In the data rows, the value 128 means zero.
Some points, one per row:
[113 164 153  93  93  87 103 133 153 128 153 133 103 148 108 113 169 108
  98 148 174 153]
[ 98 164 163  93  88  87 108 143 163 133 143 128 103 153 108 108 169 113
  93 148 168 153]
[153 113 133 143 138 138 153 153 113  93 118 163 128  98 158 158 123 153
 148 103 128 103]
[123 118 158 123 148 138 148 158 138 123  93 123  98 118 138 143 113 153
 143 103 108 108]
[118 153 118 113  98 108  93  93 133 148 163 108 133 153 103 103 153  93
 103 163 153 164]
[168 103  88 158 143 153 138 103  92 113 133 138 163 108 148 148 108 133
 148 123 118 113]
[103 118 163 113 158 128 148 158 153 138  77 108  98 133 128 123 103 153
 138 103 103 108]
[108 164 158  93  88  87 108 133 158 133 148 128 103 148 108 113 169 108
  98 148 168 153]
[143 103 108 158 133 153 138 133  98 123 128 138 153 113 143 143 113 138
 143 123 108 118]
[138 118 143 123 153 138 153 138 133 118  98 128  98 118 143 143 113 153
 148 103 118 108]
[128 169 133  93  93  92 108 103 148 123 163 133 113 143 113 118 169 108
 108 148 179 153]
[148 113 133 143 138 133 153 153 113  98 118 163 123 103 158 158 128 148
 148 108 128 108]
[153 108 133 143 138 143 153 158 113  93 113 163 128  98 158 163 123 153
 148 103 128 103]
[153 103  98 158 143 153 138 113 103 118 133 143 163 108 138 138 103 133
 143 123 108 118]
[113 164 153  93  93  87 108 128 158 133 153 133 108 148 108 113 169 108
  98 148 174 153]
[113 169 153  93  93  87 103 128 158 128 153 128 108 148 108 108 169 108
  98 148 168 153]
[103 169 153  93  98  87 103 138 163 133 148 133 113 153  97 103 164 108
  98 148 168 158]
[163 103  93 158 143 153 143 113  92 113 133 143 158 108 148 143 108 133
 148 123 113 113]
[133 118 143 123 153 138 148 143 133 118  98 123  98 118 143 143 113 153
 148 103 113 108]
[113 164 153  93  93  92 103 133 158 133 153 128 108 148 108 108 169 108
  98 148 174 153]
[ 98 169 163  93  98  87 103 148 168 138 148 133 113 153  97  98 169 108
  93 148 163 158]
[103 159 133 113  93 103  93 108 143 158 158 108 133 158  97 103 153  98
  93 163 148 164]
[153 103 103 158 138 153 138 123  92 118 128 138 153 108 148 148 108 138
 143 123 108 113]
[143 113 133 138 138 138 148 153 128  98 118 163 133 103 148 148 123 143
 143 108 128 108]
[163 103  83 163 143 158 143 103  87 113 133 143 158 103 153 148 108 133
 148 123 113 113]
[153  98 103 163 143 158 143 128  92 113 123 143 153 103 153 148 108 143
 148 118 103 108]
[118 123 148 113 148 128 143 138 148 128  98 123 103 128 128 128 113 143
 138 108 118 113]
[118 118 153 118 148 133 148 153 138 123  93 123  98 118 138 143 113 153
 143 103 113 108]
[153 103  93 158 143 153 138 118  92 113 133 138 158 103 148 143 108 133
 148 123 113 113]
[113 159 123 113  93 103  93 108 138 153 163 103 133 158 103 103 153  93
  98 163 148 164]
[148 108 103 158 143 148 133 123 108 123 128 138 163 113 133 133 108 128
 138 128 108 118]
[118 118 123 128 143 138 128 113 128 153 108  93 118 138 123 123 108 128
 133 128 103 128]
[148 108  98 158 143 148 133 118 108 123 128 138 163 118 133 133 108 128
 138 128 108 118]
[148 118 128 138 143 138 148 148 123  98 123 163 133 103 143 148 123 143
 143 113 133 113]
[108 169 153  88  98  82 103 128 163 133 153 133 113 153 103 103 169 108
  98 148 168 158]
[ 98 159 128 108 103 103  88 108 148 158 158 108 138 163  87  88 148  93
  93 163 143 164]
[148  88  62 189 143 178 123  78  72 153 138 103 194 123 133 128  88 118
 138 143  72 128]
[ 27 174 184  93  93  87  77 153 199 178 143  98 128 189  62  62 164  78
  68 168 138 174]
[153  93  47 184 153 178 123  67  72 153 143 103 204 123 128 118  83 108
 143 148  78 128]
[153 108  98 158 138 153 138 123  98 118 128 143 153 113 148 143 108 133
 143 123 113 113]
[103 143  77 138 108 128  77  57 118 194 173  72 174 178  82  77 128  73
  93 183 113 174]
[113 169 148  88  93  87 103 123 153 128 153 128 103 148 108 113 174 108
  98 148 174 153]
[103 153 143 113  82 108  93 128 138 153 158  93 143 153  97  93 153  98
 103 163 158 158]
[158 103  98 158 143 153 138 123  92 118 133 138 153 108 148 148 113 133
 143 123 113 113]
[113 153 123 113  98 108  98  93 138 153 163 108 138 153 103 103 153  98
  98 163 153 164]
[108 169 158  93  93  87 108 138 158 133 148 133 103 148 108 108 174 108
  98 148 168 153]
[133 118 143 123 153 138 148 143 138 123  98 123 108 123 133 133 108 148
 143 103 113 108]
[118 159 113 113  93 108  93  83 133 148 168 108 133 158 103 103 153  93
 103 163 153 164]
[108 164 153  93  93  87 103 133 158 133 153 133 108 148 108 108 169 108
  98 148 174 153]
[133 108 113 143 153 153 138 108 113 138 108 103 128 123 138 133  98 143
 148 118  98 113]
[138 108 103 158 138 153 138 128  98 123 128 138 153 113 148 143 113 133
 143 123 108 118]
[138 118 138 118 148 133 148 143 128 118  98 123  98 118 143 143 113 148
 148 103 123 108]
[103 133 163 108 138 123 138 153 153 133  98 113  93 133 128 128 123 143
 128 113 118 118]
[153 113 123 138 143 138 148 148 123  98 123 163 138  98 148 148 118 143
 148 108 133 108]
[113 123 153 113 148 128 138 143 148 133  98 123 108 128 123 128 113 143
 138 108 118 113]
[138 113 138 138 143 138 148 158 128 103 118 168 138 103 143 143 123 148
 143 108 128 108]
[113 153 118 113  93 103  98  93 138 153 163 103 128 158 103 103 153  98
  98 163 153 164]
[153 118 128 138 133 138 148 143 118  93 123 163 128 103 153 158 128 148
 148 108 133 108]
[138 108 113 143 153 153 138 108 113 138 108 103 123 128 138 138  98 143
 148 118  98 113]
[123 164 143  93  98  87 108 118 153 128 158 128 108 143 113 113 169 108
 103 148 174 153]
[143 103 103 158 138 153 138 118  98 118 128 138 153 113 148 143 113 133
 143 123 113 118]
[123 118 158 123 148 133 148 153 138 123  93 128  98 118 143 143 113 158
 148 103 108 108]
[113 164 148  93  93  92 108 133 153 128 153 133 108 148 108 113 169 108
 103 148 174 153]
[153  98 103 168 148 158 143 128  92 118 123 143 158 108 153 148 103 143
 148 118 103 108]
[103 153 118 113  98 103  88  98 143 163 163 103 143 163  87  88 148  88
  93 168 143 169]
[108 159 123 113 103 103  93  98 148 158 158 108 143 158  92  93 153  93
  93 163 148 164]
[103 159 123 108 103 103  93 103 148 163 158 103 143 163  92  88 148  88
  93 163 148 164]
[138 113 143 138 143 133 148 168 123 103 113 158 133 103 143 143 123 148
 138 108 123 108]
24 more points follow, each with its number after it:
[118 123 128 128 143 138 128 113 128 153 113  98 123 143 123 118 108 128
 133 128 103 128] 0
[123 113 118 138 148 148 133 113 118 143 108  98 118 133 133 128 103 138
 143 118  98 118] 1
[128 113 118 138 148 148 133 113 118 148 108  98 128 133 128 128  98 133
 143 123  98 118] 2
[118 118 158 118 148 138 148 158 133 123  93 118  98 118 143 143 113 153
 143 103 113 108] 3
[148  98 108 163 143 158 143 128  92 118 123 143 158 108 153 153 108 138
 148 118 103 108] 4
[153 113 128 138 138 138 153 153 113  93 118 163 128  98 158 158 123 153
 148 108 133 108] 5
[153 113 128 143 138 138 153 158 113  93 118 168 128  98 158 158 123 153
 148 103 128 103] 6
[ 98 153 133 113  93 103  98 118 138 158 153 103 133 158 103  98 153  98
  93 163 143 164] 7
[143  88  62 189 143 178 123  88  72 153 138 103 189 128 138 133  83 118
 138 143  72 123] 8
[113 164 153  93  93  87 108 133 158 133 148 128 108 148 108 113 169 108
  98 148 168 153] 9
[123 153 103 113  98 108  93  78 128 153 168 103 138 158 103 103 148  93
 103 163 148 164] 10
[128 118 153 123 148 133 153 153 133 118  93 123  98 118 143 143 113 158
 148  98 113 103] 11
[153 103 103 158 143 148 138 123  98 118 128 138 153 108 143 143 113 138
 143 123 108 118] 12
[143 113 103 148 133 143 133 118 103 123 133 133 148 123 138 138 118 128
 138 128 113 123] 13
[118 153 113 108  98 108  93  88 133 148 163 108 138 158 103 103 153  93
  98 163 153 164] 14
[158 108 128 143 143 143 158 153 108  88 113 168 133  93 163 163 123 153
 153 103 128 103] 15
[153 113 128 138 143 133 148 148 123  98 123 168 133 103 148 148 123 148
 148 108 133 108] 16
[138 113 173 123 123 143 143 148 118 128  88 128  88 118 148 143 108 153
 148 103 113 108] 17
[143 113 138 138 138 133 153 163 123  98 113 163 128  98 153 153 123 148
 143 108 128 108] 18
[158 108 128 143 143 143 153 153 113  93 113 168 133  98 158 158 123 153
 153 103 128 103] 19
[123 118 158 123 148 133 148 158 138 123  93 123 103 118 138 138 113 153
 143 103 113 108] 20
[158 108 133 143 138 143 153 158 108  93 118 168 128  98 158 158 123 153
 148 103 128 103] 21
[ 98 164 163  93  88  82 108 143 158 133 143 128 103 148 108 113 174 113
  93 148 163 153] 22
[148 103 103 158 143 153 138 123  98 118 128 143 153 108 148 143 108 138
 143 123 108 113] 23
Which two of these numbered points are nearest to each point below, ignoring the 2 directions in which the first points spread most? Their numbers follow each, nearest first.
[133 108 113 138 153 153 138 103 113 138 108  98 123 128 133 133  98 138
 148 118  93 113] > 1 2
[148 113 133 143 138 138 153 158 113  93 118 163 128  98 158 158 123 153
 148 103 123 103] > 6 21
[ 98 153 133 113  93 103  98 118 138 158 153 108 128 158  97 103 153  98
  93 158 143 164] > 7 8
[143 118 128 118 148 138 148 123 128 113 103 123  98 118 143 143 113 153
 153 103 123 108] > 10 11
[118 159 113 113  93 108  93  83 133 148 168 108 133 158 103 103 153  93
 103 163 153 164] > 10 14
[128 108 113 143 168 158 138  83 133 143 113  98 113 118 133 133  93 133
 148 113 108 113] > 1 2
[148 118 133 138 133 138 148 158 113  98 123 163 123 103 153 153 128 148
 143 108 133 108] > 21 6
[123 164 138  93  93  92 108 118 153 128 158 133 108 143 113 113 169 108
 103 148 179 153] > 5 9
[158 103 128 148 148 143 158 158 108  93 113 168 128  93 163 163 118 158
 153 103 123  98] > 6 5
[ 98 164 163  93  88  82 103 148 163 138 143 128 108 148 108 108 174 108
  98 148 163 153] > 22 4
[133 118 143 118 148 133 148 143 133 118  98 123 103 118 143 143 118 153
 148 103 118 108] > 11 20
[123 169 143  88  98  92 103 118 153 123 158 133 108 143 108 113 169 108
 103 148 179 153] > 5 9
[128 113 118 138 148 148 133 113 123 143 108  98 123 133 128 128 103 133
 143 123  98 118] > 2 1
[153 113 133 143 138 143 153 158 113  93 118 163 123  98 158 158 123 153
 148 103 128 103] > 21 6
[ 37 138 184 108 143 123 108 158 188 178  93  82 118 168  82  83 118 118
 103 133  93 138] > 0 2
[143  88  62 189 143 178 128  88  67 153 138 103 194 128 138 133  88 118
 138 143  72 123] > 8 7
[163 113 123 143 138 138 153 148 113  93 123 163 133  98 153 153 123 148
 148 108 133 108] > 5 19
[133 118 143 118 153 133 148 138 133 118  98 123 103 118 143 143 113 153
 148 103 118 108] > 11 20
[143 108 103 158 143 148 133 123 103 123 128 138 158 113 138 133 108 133
 143 128 108 118] > 23 12
[108 164 158  93  88  87 108 133 153 133 148 133 108 148 108 113 169 108
  98 148 168 153] > 9 13
[148  88  62 189 143 178 128  83  67 153 138 103 194 123 138 128  83 118
 138 138  72 123] > 8 7
[103 138  88 138  98 128  83  72 113 189 168  67 168 173  87  83 133  78
  93 183 113 174] > 3 20
[123 153  98 113  98 108  93  83 128 153 168  98 138 158 103 103 148  93
 103 168 148 164] > 10 14
[123 123 138 133 128 123 143 128 113 103 123 153 118 118 148 158 128 153
 143 113 143 118] > 5 13
[103 153 133 113  93 108  98 113 138 153 153 108 128 158 103 103 153  98
  93 158 143 164] > 7 13
[ 98 138  93 143  98 128  83  72 113 194 168  67 168 173  87  88 128  78
  93 178 108 174] > 3 20
[128 113 118 138 148 148 133 113 118 148 108  98 128 133 128 123 103 133
 143 118  98 118] > 2 0
[103 153 128 113  93 103  98 118 143 158 153 108 133 158  97 103 153  98
  93 163 143 164] > 7 8
[128 113 118 133 153 148 133 103 118 148 108  98 123 133 128 123 103 133
 143 118  98 118] > 1 2
[148 118 128 138 143 133 148 148 123  98 123 163 133 103 143 148 123 143
 143 113 133 108] > 16 19
[118 153 108 118  93 113  93  78 133 153 168  98 138 158 103 103 148  93
  98 163 148 164] > 10 14
[163 113 123 138 138 138 148 143 108  88 123 163 133  98 158 158 128 148
 148 108 138 108] > 15 5
[143 113 138 143 138 138 153 168 118  98 118 163 133  98 153 153 123 153
 143 108 128 108] > 18 6
[103 153 128 113  93 108  93 113 143 158 158 103 133 158  97  98 153  98
  93 163 148 164] > 7 8
[148  88  62 189 148 178 128  88  67 148 138 103 194 123 138 133  88 118
 143 138  72 123] > 8 7
[113 164 148  93  88  87 108 133 158 133 153 133 103 148 108 113 174 108
  98 148 168 153] > 9 13
[103 159 118 108 103 103  93  98 148 158 158 108 138 163  92  93 148  88
  93 163 148 164] > 13 14
[113 153 113 113  93 108  93  93 133 148 163 108 133 158 103 103 153  93
  98 163 153 158] > 14 10
[133 118 143 123 148 138 148 133 133 118  98 123  98 118 143 143 113 153
 148 103 118 108] > 11 1
[113 159 113 108  98 103  93  93 138 153 163 108 138 158  97  98 153  93
  98 163 153 164] > 14 10
[153 113 133 143 138 138 153 158 113  93 118 168 133  98 158 158 123 153
 148 108 128 103] > 6 21
[158 103  93 158 143 158 138 113  92 113 133 138 153 108 148 148 113 133
 148 123 113 113] > 9 13
[123 153 113 113  93 108  98  88 133 148 163 108 133 153 103 103 153  93
 103 163 153 164] > 14 10
[ 93 164 163  93  93  87 108 148 158 138 143 133 108 153 108 108 169 108
  93 148 163 153] > 4 23
[153 113 133 143 138 143 153 153 113  93 118 168 133  93 158 158 123 153
 148 108 128 103] > 15 6
[153 118 123 138 148 138 148 148 123  98 123 163 138 103 148 148 123 143
 143 113 133 108] > 16 19
[148 123 133 128 128 128 143 153 123 103 128 158 123 113 148 148 133 143
 138 113 138 113] > 6 5
[108 143  98 148  88 133  83  78 123 204 173  72 189 168  92  88 138  78
  93 178 113 169] > 8 20
